In the data rows, the value 500 means zero.
Some points, one per row:
np.array([503, 534, 614, 694, 646, 576, 583, 424, 557, 457, 407, 593, 587, 457,
          498, 558])
np.array([568, 441, 297, 469, 484, 466, 527, 407, 538, 452, 560, 477, 414, 444,
          471, 515])
np.array([497, 428, 503, 493, 385, 513, 488, 516, 485, 536, 593, 414, 472, 541,
          411, 527])
np.array([545, 449, 538, 417, 337, 518, 411, 551, 437, 577, 483, 399, 459, 505,
          502, 487])
np.array([497, 383, 506, 613, 485, 537, 377, 540, 439, 471, 527, 592, 586, 492,
          555, 425])
np.array([468, 363, 356, 302, 519, 449, 632, 427, 533, 526, 396, 425, 429, 530,
          548, 565])
np.array([654, 326, 527, 558, 626, 654, 502, 483, 471, 564, 259, 752, 641, 440,
          636, 456])
np.array([569, 529, 580, 668, 636, 604, 477, 548, 503, 533, 340, 718, 626, 455,
          653, 460])
np.array([434, 516, 530, 505, 494, 444, 393, 456, 429, 552, 533, 484, 444, 637,
          537, 474])
np.array([558, 299, 542, 649, 605, 657, 609, 380, 556, 503, 343, 516, 558, 520,
          468, 503])
np.array([484, 720, 491, 462, 575, 534, 490, 609, 576, 402, 435, 272, 497, 478,
          560, 612])
np.array([478, 692, 528, 427, 416, 514, 422, 658, 564, 488, 484, 297, 465, 546,
          525, 489])
np.array([535, 603, 437, 478, 701, 548, 524, 411, 499, 523, 404, 429, 565, 543,
          652, 559])
np.array([427, 745, 471, 350, 640, 501, 452, 559, 610, 418, 442, 282, 522, 637,
          549, 561])
np.array([423, 503, 463, 558, 381, 410, 490, 447, 567, 406, 600, 429, 475, 535,
          380, 470])
np.array([565, 470, 670, 583, 656, 669, 466, 432, 404, 570, 398, 737, 592, 465,
          624, 482])
np.array([556, 629, 483, 615, 653, 579, 548, 498, 652, 408, 374, 565, 574, 416,
          524, 608])
np.array([529, 565, 528, 524, 543, 544, 478, 638, 522, 529, 421, 475, 489, 526,
          538, 558])
np.array([444, 490, 463, 415, 403, 574, 582, 473, 612, 594, 491, 379, 451, 629,
          409, 529])
np.array([441, 534, 475, 307, 410, 446, 462, 442, 412, 528, 604, 586, 400, 455,
          499, 457])
np.array([523, 561, 437, 381, 276, 422, 467, 594, 479, 536, 696, 641, 460, 368,
          433, 421])
np.array([545, 423, 380, 494, 454, 450, 381, 614, 518, 438, 539, 323, 519, 573,
          490, 606])
np.array([561, 401, 625, 534, 580, 535, 461, 451, 429, 524, 566, 622, 597, 568,
          543, 399])
np.array([467, 562, 543, 507, 298, 485, 475, 567, 439, 547, 511, 367, 474, 484,
          494, 499])
np.array([536, 382, 574, 539, 440, 521, 405, 585, 378, 584, 525, 432, 448, 529,
          504, 493])
np.array([605, 548, 533, 533, 499, 531, 662, 596, 442, 555, 471, 519, 578, 275,
          546, 543])
np.array([471, 508, 510, 334, 405, 492, 444, 430, 442, 562, 472, 427, 363, 564,
          500, 511])
np.array([504, 530, 645, 555, 537, 559, 549, 406, 539, 490, 363, 696, 575, 458,
          536, 482])
np.array([416, 694, 567, 302, 600, 500, 413, 471, 489, 540, 447, 546, 542, 614,
          617, 371])
np.array([594, 270, 230, 454, 365, 343, 394, 485, 567, 377, 745, 371, 377, 660,
          256, 531])
np.array([363, 505, 557, 522, 394, 372, 399, 434, 483, 475, 692, 587, 502, 573,
          448, 372])
np.array([526, 524, 505, 549, 393, 471, 461, 633, 432, 480, 566, 620, 515, 288,
          433, 539])
np.array([391, 575, 391, 406, 364, 304, 488, 435, 493, 433, 741, 430, 421, 506,
          470, 378])
np.array([480, 450, 492, 557, 463, 531, 613, 552, 515, 493, 475, 274, 442, 539,
          443, 537])
np.array([550, 378, 553, 430, 537, 452, 424, 401, 429, 506, 650, 676, 491, 573,
          474, 419])
np.array([475, 531, 402, 518, 589, 522, 494, 451, 474, 465, 560, 543, 530, 374,
          607, 512])
np.array([459, 593, 481, 438, 627, 572, 525, 460, 480, 500, 342, 464, 524, 368,
          676, 598])
np.array([512, 528, 503, 559, 400, 438, 556, 590, 474, 505, 604, 482, 442, 349,
          443, 494])
np.array([508, 683, 479, 656, 343, 508, 513, 681, 588, 441, 575, 401, 557, 356,
          421, 603])
np.array([473, 650, 464, 387, 759, 586, 554, 483, 638, 489, 313, 428, 555, 582,
          607, 624])
np.array([451, 390, 498, 522, 415, 436, 453, 424, 502, 405, 599, 417, 453, 549,
          356, 456])
np.array([382, 664, 585, 493, 563, 566, 574, 459, 528, 486, 509, 411, 520, 507,
          525, 457])
np.array([642, 523, 489, 487, 678, 612, 519, 543, 601, 442, 265, 509, 586, 416,
          568, 655])
np.array([561, 555, 417, 572, 585, 545, 514, 508, 551, 472, 406, 454, 517, 422,
          630, 572])
np.array([472, 382, 563, 444, 544, 454, 375, 420, 365, 573, 552, 483, 475, 637,
          543, 463])
np.array([460, 534, 454, 371, 501, 445, 447, 431, 472, 525, 676, 699, 432, 565,
          512, 370])
np.array([504, 516, 496, 573, 521, 411, 536, 481, 506, 433, 542, 558, 484, 461,
          508, 473])
np.array([518, 454, 504, 550, 396, 453, 426, 487, 429, 466, 610, 528, 443, 528,
          434, 433])
np.array([506, 568, 621, 559, 676, 591, 597, 422, 576, 462, 392, 571, 567, 518,
          493, 549])
np.array([462, 573, 370, 461, 587, 434, 441, 447, 489, 459, 552, 396, 436, 522,
          580, 517])
np.array([532, 433, 606, 607, 677, 677, 566, 437, 481, 544, 392, 557, 664, 519,
          582, 514])
np.array([421, 652, 449, 483, 141, 330, 437, 634, 522, 472, 724, 302, 430, 437,
          390, 417])
np.array([541, 614, 424, 440, 750, 573, 551, 440, 451, 529, 426, 381, 536, 496,
          670, 561])
np.array([476, 527, 640, 482, 386, 519, 457, 619, 444, 512, 491, 327, 521, 553,
          514, 451])
np.array([447, 495, 563, 513, 388, 379, 467, 495, 458, 451, 637, 553, 491, 508,
          432, 454])
Then 40 other points, each followed by its number:
np.array([506, 499, 488, 541, 325, 388, 526, 674, 515, 469, 649, 446, 462, 418,
          260, 571]) 0
np.array([485, 494, 485, 611, 397, 499, 504, 631, 477, 507, 455, 464, 521, 424,
          528, 546]) 1
np.array([416, 497, 588, 355, 545, 430, 470, 461, 473, 524, 525, 485, 437, 707,
          524, 464]) 2
np.array([585, 276, 241, 417, 315, 384, 414, 589, 578, 425, 644, 230, 330, 630,
          282, 570]) 3
np.array([608, 518, 623, 540, 613, 564, 574, 516, 440, 530, 384, 521, 544, 525,
          567, 537]) 4
np.array([456, 522, 375, 519, 548, 411, 440, 535, 571, 433, 543, 341, 495, 631,
          473, 562]) 5
np.array([373, 638, 634, 463, 266, 459, 434, 620, 441, 536, 604, 418, 520, 470,
          467, 423]) 6
np.array([507, 479, 607, 598, 592, 605, 582, 593, 473, 511, 258, 419, 599, 335,
          660, 502]) 7
np.array([388, 513, 430, 331, 513, 399, 550, 399, 525, 507, 436, 407, 449, 551,
          564, 467]) 8
np.array([534, 521, 621, 397, 762, 605, 580, 401, 374, 600, 280, 631, 546, 448,
          659, 568]) 9
np.array([533, 441, 467, 440, 478, 455, 516, 449, 529, 446, 503, 455, 422, 472,
          477, 419]) 10
np.array([464, 524, 370, 285, 317, 364, 378, 521, 499, 513, 641, 312, 295, 641,
          421, 491]) 11
np.array([458, 393, 512, 668, 627, 553, 589, 369, 610, 501, 391, 635, 624, 557,
          444, 527]) 12
np.array([507, 464, 536, 660, 234, 462, 444, 564, 422, 544, 665, 606, 466, 393,
          394, 516]) 13
np.array([415, 557, 556, 364, 686, 490, 638, 461, 435, 491, 274, 506, 598, 330,
          698, 517]) 14
np.array([569, 370, 475, 436, 634, 611, 717, 412, 533, 537, 224, 519, 560, 428,
          540, 631]) 15
np.array([402, 684, 315, 221, 426, 336, 400, 461, 476, 434, 681, 206, 363, 557,
          508, 452]) 16
np.array([411, 518, 423, 265, 540, 405, 564, 407, 499, 493, 432, 384, 426, 525,
          563, 459]) 17
np.array([617, 574, 388, 468, 615, 507, 508, 478, 557, 475, 478, 461, 419, 490,
          570, 613]) 18
np.array([640, 416, 623, 558, 707, 673, 607, 430, 481, 533, 235, 510, 657, 472,
          593, 604]) 19
np.array([588, 461, 611, 720, 418, 606, 410, 655, 426, 555, 515, 707, 671, 350,
          540, 402]) 20
np.array([552, 393, 571, 528, 382, 521, 397, 602, 415, 550, 525, 444, 469, 481,
          513, 486]) 21
np.array([456, 491, 596, 533, 454, 645, 555, 501, 525, 580, 364, 480, 612, 398,
          536, 525]) 22
np.array([462, 382, 582, 513, 347, 458, 438, 611, 424, 499, 541, 385, 465, 535,
          476, 443]) 23
np.array([505, 555, 614, 482, 351, 527, 370, 606, 428, 544, 514, 288, 452, 536,
          510, 434]) 24
np.array([386, 636, 604, 500, 431, 427, 427, 456, 498, 449, 642, 543, 531, 563,
          515, 354]) 25
np.array([500, 475, 508, 622, 363, 436, 395, 471, 453, 486, 608, 541, 468, 568,
          445, 435]) 26
np.array([430, 383, 460, 471, 670, 610, 698, 330, 556, 529, 377, 608, 554, 513,
          521, 555]) 27
np.array([447, 532, 594, 587, 721, 565, 595, 372, 509, 482, 474, 625, 570, 411,
          542, 497]) 28
np.array([389, 558, 592, 688, 611, 518, 512, 467, 582, 432, 434, 588, 620, 495,
          465, 473]) 29
np.array([470, 548, 434, 360, 503, 416, 404, 397, 493, 494, 691, 723, 444, 511,
          480, 327]) 30
np.array([635, 574, 552, 620, 643, 585, 483, 528, 475, 537, 402, 669, 590, 531,
          634, 463]) 31
np.array([537, 505, 400, 374, 484, 383, 400, 502, 428, 521, 833, 664, 321, 614,
          438, 352]) 32
np.array([520, 619, 484, 600, 626, 526, 524, 546, 565, 369, 443, 543, 577, 341,
          499, 583]) 33
np.array([390, 690, 322, 133, 429, 336, 385, 449, 541, 452, 676, 200, 362, 669,
          513, 470]) 34
np.array([519, 542, 605, 599, 581, 606, 632, 618, 489, 557, 359, 494, 647, 415,
          477, 618]) 35
np.array([424, 616, 504, 656, 445, 529, 453, 634, 577, 466, 476, 498, 611, 373,
          482, 595]) 36
np.array([427, 582, 601, 522, 528, 661, 648, 495, 554, 573, 360, 473, 545, 408,
          532, 533]) 37
np.array([598, 369, 409, 439, 508, 482, 552, 401, 540, 470, 489, 469, 398, 529,
          465, 452]) 38
np.array([432, 670, 564, 408, 387, 482, 397, 526, 422, 554, 519, 316, 419, 571,
          545, 468]) 39
Which of these numbered points is nearest to each point below by angle, seen from the average point of the first points? Its number follows each.
np.array([463, 530, 355, 291, 309, 364, 374, 515, 511, 493, 631, 316, 272, 650,
          405, 478]) > 11
np.array([531, 493, 372, 381, 498, 339, 368, 421, 442, 513, 865, 689, 363, 610,
          423, 336]) > 32
np.array([467, 447, 532, 442, 222, 481, 342, 541, 412, 573, 611, 462, 452, 504,
          457, 434]) > 23
np.array([473, 491, 461, 443, 633, 455, 584, 479, 552, 483, 580, 517, 410, 613,
          377, 563]) > 2
np.array([625, 381, 610, 536, 546, 717, 554, 515, 458, 638, 232, 526, 559, 467,
          610, 551]) > 19
np.array([497, 440, 290, 418, 482, 475, 510, 387, 499, 495, 600, 513, 421, 462,
          514, 492]) > 38
np.array([465, 541, 598, 646, 423, 521, 596, 667, 533, 475, 431, 501, 618, 299,
          403, 589]) > 36
np.array([521, 523, 611, 584, 573, 596, 652, 592, 484, 569, 353, 529, 657, 400,
          483, 617]) > 35
np.array([442, 511, 491, 546, 566, 395, 489, 409, 516, 462, 614, 604, 472, 471,
          535, 420]) > 30
np.array([537, 518, 388, 380, 503, 342, 374, 431, 445, 491, 866, 688, 371, 614,
          423, 352]) > 32
np.array([568, 385, 233, 426, 359, 308, 458, 486, 584, 376, 748, 393, 363, 592,
          269, 566]) > 3
np.array([424, 586, 592, 536, 534, 657, 634, 496, 564, 579, 360, 463, 549, 413,
          505, 538]) > 37
np.array([518, 490, 368, 285, 447, 329, 413, 497, 415, 509, 828, 690, 354, 549,
          448, 392]) > 32
np.array([549, 494, 569, 797, 423, 582, 524, 596, 462, 556, 529, 781, 655, 341,
          533, 473]) > 20
np.array([515, 324, 479, 577, 374, 453, 509, 433, 510, 486, 536, 580, 487, 622,
          412, 450]) > 26
np.array([466, 468, 599, 548, 695, 637, 564, 330, 558, 502, 396, 562, 581, 485,
          540, 458]) > 28
np.array([556, 383, 571, 528, 390, 510, 389, 608, 385, 571, 526, 439, 467, 516,
          507, 487]) > 21
np.array([454, 505, 461, 362, 638, 497, 615, 380, 528, 499, 590, 540, 425, 571,
          448, 551]) > 27
np.array([507, 446, 455, 560, 467, 460, 634, 577, 468, 500, 452, 440, 461, 389,
          543, 564]) > 1
np.array([492, 514, 342, 506, 81, 355, 397, 616, 522, 483, 785, 428, 335, 486,
          290, 474]) > 0
np.array([539, 505, 494, 294, 448, 456, 490, 458, 433, 521, 457, 526, 410, 447,
          511, 544]) > 17
np.array([553, 453, 585, 542, 608, 579, 555, 539, 486, 476, 234, 521, 597, 333,
          685, 501]) > 7
np.array([529, 517, 499, 455, 687, 533, 487, 462, 445, 549, 408, 530, 479, 542,
          562, 521]) > 9
np.array([476, 515, 553, 623, 540, 575, 681, 573, 488, 511, 260, 493, 592, 302,
          655, 565]) > 7
np.array([504, 261, 370, 451, 484, 436, 503, 376, 505, 502, 552, 554, 485, 515,
          505, 385]) > 38
np.array([540, 514, 446, 370, 619, 468, 481, 507, 407, 546, 477, 446, 508, 556,
          556, 523]) > 17
np.array([469, 668, 598, 537, 526, 566, 561, 503, 565, 456, 350, 351, 548, 500,
          553, 541]) > 37
np.array([504, 547, 533, 561, 501, 466, 426, 546, 488, 503, 490, 658, 548, 468,
          583, 439]) > 20
